In the rows, 128 means zero.
One hidden turn or mirror swaps the rows below in pairs. Which row is each named row swapped with?
The rows were stretched afterwards, more along some directions than others.
Kav: [140 144 149 134 127 168 116 118 109 136 142 146 127 112 134 123 127 142
 141]
Sulu: [134 128  88 115  83 157 148 106 180 190 168 159 110 173 124 108 125 115
 148]
Fil: [129 140 144 132 135 169 127 115  99 132 138 155 132 121 137 126 127 134
 143]
verak: [151 120  90 108 113 142 124 126 108 114 122 112 140 129 103 162 125 108
 143]
baza: [128 147 111 159 124  93 138 146 108 146 121 132 124 158  97 127 160  94
 150]
poz: [157 123  89 107 104 135 109 122 118 110 118 115 139 123 102 161 125 112
 143]
gido: [131 158 114 155 131  98 155 149 112 153 136 133 124 168  94 129 163  89
 139]
vufiz: [112 134  95 130 125 144 149 142 118 118 123 180 108 141 120 139 119 143
 177]
mor: [130 149 132 152 119 148  84 128 184 127 139 144 132 147 104  99 123 126
 132]
gafeb: [139 139 144 131 137 170 125 122 102 142 130 143 138 127 139 130 134 134
 134]
mobo: [108 139  99 126 126 157 143 143 117 118 118 172 110 135 122 137 117 155
 171]
gul: [137 147 129 143 129 158  86 135 190 124 150 133 126 142  95 119 122 131
 130]
zadi: [137 135  87 111  84 159 154 108 170 190 163 153 113 176 125 109 127 110
 146]
Fer: [151 119  93 106 103 145 119 120 112 121 123 107 134 123 112 160 123 109
 141]
fim: [123 131  96 118 120 157 142 143 133 122 118 165 107 134 118 148 115 147
 178]
davul: [104 138 100 128 122 149 149 146 118 122 122 169 106 144 124 134 119 151
 169]
zom: [131 146 112 165 133  95 138 139 121 135 123 140 127 146  91 142 156 104
 150]
vulos: [127 152 116 160 127  95 138 142 118 132 123 143 129 155  86 130 157  99
 146]
fomos: [131 148 102 152 113  88 141 138 123 141 120 131 130 173  87 122 157  88
 138]
tar: [124 152 144 152 130 143  95 134 181 123 146 128 121 157 108 103 123 127
 123]
lin: [134 130  90 116  82 159 150 112 170 194 168 156 110 166 136 108 123 113
 145]
pevad: [109 140 104 122 128 150 146 139 111 111 114 172 105 143 122 145 119 147
 175]
pafe: [140 150 131 141 108 144  93 127 192 135 146 123 128 160  96 109 130 114
 122]
lifi: [109 139 104 136 121 150 149 148 112 125 124 176 111 141 124 137 120 148
 172]
Pina: [141 126  88 113  77 158 146 110 179 182 164 152 112 179 118 116 121 113
 145]
zinet: [138 151 131 148 112 157  87 122 190 138 144 137 128 153 102 111 129 123
 131]
Litul: [105 130  99 124 123 150 145 139 121 114 123 173 104 143 118 137 115 158
 165]
bifab: [131 141 105 163 126  91 135 135 133 147 133 134 127 151  92 130 152  91
 144]
Gini: [151 123  91 109 110 137 125 114 115 115 130 117 135 139 100 158 125 105
 147]
Safu: [142 135 100 111  90 160 163 115 165 193 157 153 105 178 130 116 131 112
 151]
gat: [135 148 145 145 136 179 121 129 100 141 133 145 134 117 146 132 122 137
 142]
rareg: [154 123  93 103 115 138 117 123 110 114 122 116 144 123 110 158 130 105
 148]
Dugo: [162 117  90 112 112 135 125 125 115 111 111 117 137 123 103 173 121 112
 151]
Tose: [142 129  94 118  83 166 149 115 178 191 159 148 107 178 130 115 122 117
 140]
bulig: [135 142 142 136 137 176 124 123 105 140 141 150 139 120 138 125 126 131
 139]
zego: [133 152 114 162 130  93 148 142 118 147 128 132 125 165  98 128 164  93
 140]
bemif: [127 158 109 153 121  93 146 140 110 134 122 137 126 172  88 131 162  90
 148]
Dibop: [142 128  89 115  83 166 152 119 171 191 162 155 112 171 132 118 119 113
 146]
rek: [133 143 132 141 116 146  84 123 189 130 149 132 123 160  99 100 127 122
 131]
gupus: [138 147 131 147 124 148  85 130 192 123 145 129 125 147 103 113 126 125
 129]
vav: [138 149 147 136 129 163 126 122 102 143 135 150 133 131 138 121 134 134
 132]
Nir: [143 132  94 114  83 164 147 104 172 196 158 152 109 171 131 120 126 109
 147]
Rurep: [113 130  96 126 123 152 152 144 118 120 124 180 110 146 118 142 115 149
 171]
tokop: [137 155 140 143 116 146  97 126 189 133 152 121 124 163 108 107 129 117
 123]
sovom: [148 146 148 135 130 173 128 124 116 144 135 144 134 128 145 128 122 130
 138]
vop: [157 125  98 105  99 133 121 125 110 118 124 100 128 125 103 158 129 113
 141]

rareg is swapped with gafeb
davul is swapped with Sulu
pafe is swapped with vulos

